92  92  81  120  66  123  142  141  83  162  107  95  161  106  184  122
86  175  113  81  106  180  67  71  100  103  100  115  90  76  73  190
82  94  73  104  132  97  176  54  83  103  17  39  126  126  131  140
158  98  137  89  54  78  110  106  132  113  80  159  63  176  57  118
150  122  126  78  74  53  87  114  104  64  72  138  50  168  55  58
90  142  50  85  136  113  134  60  66  98  37  82  99  90  179  112
|
158  98  137  89  54  78  110  106  132  113  80  159  63  176  57  118
150  122  126  78  74  53  87  114  104  64  72  138  50  168  55  58
92  92  81  120  66  123  142  141  83  162  107  95  161  106  184  122
90  142  50  85  136  113  134  60  66  98  37  82  99  90  179  112
86  175  113  81  106  180  67  71  100  103  100  115  90  76  73  190
82  94  73  104  132  97  176  54  83  103  17  39  126  126  131  140

93  101  102  145
98  103  97  110
104  106  81  171
97  103  95  147
|
104  106  81  171
98  103  97  110
97  103  95  147
93  101  102  145

73  94  54
105  98  125
120  115  118
134  119  137
115  61  155
82  171  38
136  168  100
|
136  168  100
134  119  137
120  115  118
115  61  155
105  98  125
82  171  38
73  94  54

84  103  112
158  67  116
114  71  90
184  76  86
131  120  96
38  80  108
58  119  97
94  92  113
159  98  109
61  83  89
56  124  124
26  140  125
|
184  76  86
159  98  109
158  67  116
131  120  96
114  71  90
94  92  113
84  103  112
61  83  89
58  119  97
56  124  124
38  80  108
26  140  125

107  93  87  112  89  112  95  96  87  102  77  140  131
51  71  100  114  94  113  150  53  132  118  116  107  152
93  93  110  86  94  171  142  84  91  142  57  101  120
101  33  119  103  107  122  142  109  95  158  42  129  119
|
107  93  87  112  89  112  95  96  87  102  77  140  131
101  33  119  103  107  122  142  109  95  158  42  129  119
93  93  110  86  94  171  142  84  91  142  57  101  120
51  71  100  114  94  113  150  53  132  118  116  107  152

158  140  112  169  64  82  128  104  86  148  85
181  154  92  171  70  56  138  114  112  146  70
|
181  154  92  171  70  56  138  114  112  146  70
158  140  112  169  64  82  128  104  86  148  85

145  63  137  132  146
129  83  126  141  129
42  190  74  150  41
84  141  91  88  84
|
145  63  137  132  146
129  83  126  141  129
84  141  91  88  84
42  190  74  150  41

132  81
115  75
157  189
88  48
39  69
110  139
102  131
97  60
|
157  189
132  81
115  75
110  139
102  131
97  60
88  48
39  69
---
59  63  69  69  68  114
34  41  71  72  70  102
133  138  38  36  36  146
160  154  172  171  166  44
172  174  95  94  93  120
106  109  73  73  73  121
97  99  84  83  83  98
173  170  154  154  150  97
105  101  160  161  156  49
186  190  62  60  61  138
41  43  143  145  140  44
|
114  68  69  69  63  59
102  70  72  71  41  34
146  36  36  38  138  133
44  166  171  172  154  160
120  93  94  95  174  172
121  73  73  73  109  106
98  83  83  84  99  97
97  150  154  154  170  173
49  156  161  160  101  105
138  61  60  62  190  186
44  140  145  143  43  41

154  138
111  133
144  180
105  89
|
138  154
133  111
180  144
89  105

69  88  170
89  181  92
149  106  28
30  95  152
152  107  28
151  105  30
88  178  91
89  180  92
88  181  91
153  76  95
|
170  88  69
92  181  89
28  106  149
152  95  30
28  107  152
30  105  151
91  178  88
92  180  89
91  181  88
95  76  153

151  149  109  108  108  115
52  52  96  97  96  82
152  150  109  108  108  115
151  149  107  106  107  116
111  105  168  171  167  63
111  105  169  172  168  63
|
115  108  108  109  149  151
82  96  97  96  52  52
115  108  108  109  150  152
116  107  106  107  149  151
63  167  171  168  105  111
63  168  172  169  105  111

177  92
176  92
162  101
163  94
|
92  177
92  176
101  162
94  163

142  123  67  125  123  142  143  139
176  126  72  132  126  178  178  171
96  78  122  76  78  96  97  95
71  142  55  143  146  72  71  71
134  89  101  89  88  134  135  132
151  145  48  150  147  152  152  148
37  110  99  108  113  40  37  37
|
139  143  142  123  125  67  123  142
171  178  178  126  132  72  126  176
95  97  96  78  76  122  78  96
71  71  72  146  143  55  142  71
132  135  134  88  89  101  89  134
148  152  152  147  150  48  145  151
37  37  40  113  108  99  110  37
---
60  76  136  128
143  65  131  63
131  132  66  70
72  67  120  139
136  131  66  69
129  133  64  70
141  65  127  63
140  66  129  64
142  69  131  65
72  166  101  85
141  66  125  63
131  133  80  61
|
128  63  70  139  69  70  63  64  65  85  63  61
136  131  66  120  66  64  127  129  131  101  125  80
76  65  132  67  131  133  65  66  69  166  66  133
60  143  131  72  136  129  141  140  142  72  141  131

95  100
93  100
111  99
85  101
58  102
122  99
90  101
33  104
58  102
|
100  100  99  101  102  99  101  104  102
95  93  111  85  58  122  90  33  58

141  22  137  109  126  130
140  78  143  80  133  107
133  153  67  11  60  154
41  121  146  49  125  56
100  52  56  117  59  103
80  167  138  172  140  52
163  54  14  64  32  130
|
130  107  154  56  103  52  130
126  133  60  125  59  140  32
109  80  11  49  117  172  64
137  143  67  146  56  138  14
22  78  153  121  52  167  54
141  140  133  41  100  80  163

59  163  125
117  169  65
75  176  105
54  157  131
123  164  60
89  178  91
102  175  77
69  172  111
109  173  71
81  178  97
64  168  118
96  178  84
|
125  65  105  131  60  91  77  111  71  97  118  84
163  169  176  157  164  178  175  172  173  178  168  178
59  117  75  54  123  89  102  69  109  81  64  96

129  96  128  143
60  142  51  64
27  102  65  14
|
143  64  14
128  51  65
96  142  102
129  60  27

90  78  55  62  58  116  71  123
133  89  100  44  141  79  21  71
139  86  102  43  143  78  20  75
77  145  160  181  78  147  171  118
134  82  94  37  141  77  15  73
58  68  62  62  73  84  74  83
79  146  160  182  79  149  170  119
|
123  71  75  118  73  83  119
71  21  20  171  15  74  170
116  79  78  147  77  84  149
58  141  143  78  141  73  79
62  44  43  181  37  62  182
55  100  102  160  94  62  160
78  89  86  145  82  68  146
90  133  139  77  134  58  79

41  17
109  99
155  112
|
17  99  112
41  109  155

56  78  130
49  77  134
62  78  155
46  78  130
81  77  162
36  80  105
42  76  121
70  78  155
41  77  116
|
130  134  155  130  162  105  121  155  116
78  77  78  78  77  80  76  78  77
56  49  62  46  81  36  42  70  41

155  83  190  141  148  118  81  151  78  91  174  79  80  67
45  79  36  100  83  30  82  83  50  51  74  63  55  76
|
67  76
80  55
79  63
174  74
91  51
78  50
151  83
81  82
118  30
148  83
141  100
190  36
83  79
155  45
---
55  72  42  121  96  107  116  89  167  40
138  47  76  130  137  90  87  44  149  115
108  164  85  152  37  72  65  87  172  91
165  151  112  84  81  88  160  39  148  82
106  57  50  119  141  90  86  56  157  156
138  136  89  82  72  29  42  107  59  116
105  167  105  135  34  70  153  100  111  76
63  49  45  164  96  102  139  100  159  112
138  152  141  127  45  49  150  67  137  57
|
55  42  96  116  167
138  76  137  87  149
108  85  37  65  172
165  112  81  160  148
106  50  141  86  157
138  89  72  42  59
105  105  34  153  111
63  45  96  139  159
138  141  45  150  137

109  89  101  136  139
58  49  102  91  10
101  114  101  127  73
99  169  98  125  85
|
109  101  139
58  102  10
101  101  73
99  98  85

79  164
41  83
64  56
159  80
85  183
147  128
147  103
177  51
145  80
136  130
|
79
41
64
159
85
147
147
177
145
136

63  112  99  107
82  124  135  85
87  70  73  75
67  98  100  80
76  90  107  57
138  51  90  36
|
63  99
82  135
87  73
67  100
76  107
138  90

101  100  100  101  98  99  99  98
100  82  98  88  78  71  156  65
52  168  178  99  107  119  94  27
116  108  97  120  97  127  157  105
107  100  99  105  94  96  93  95
61  76  81  114  120  94  118  90
|
101  100  98  99
100  98  78  156
52  178  107  94
116  97  97  157
107  99  94  93
61  81  120  118

78  187
38  164
54  176
62  182
46  170
38  158
30  152
70  182
54  170
23  146
|
78
38
54
62
46
38
30
70
54
23

60  42  108  103  108
96  52  114  130  55
145  142  99  113  66
65  42  104  108  99
66  92  80  75  153
62  31  124  110  94
133  161  90  88  108
58  68  97  82  141
59  79  111  75  149
77  34  124  123  69
64  45  100  105  105
|
60  108  108
96  114  55
145  99  66
65  104  99
66  80  153
62  124  94
133  90  108
58  97  141
59  111  149
77  124  69
64  100  105

125  36
81  70
|
125
81
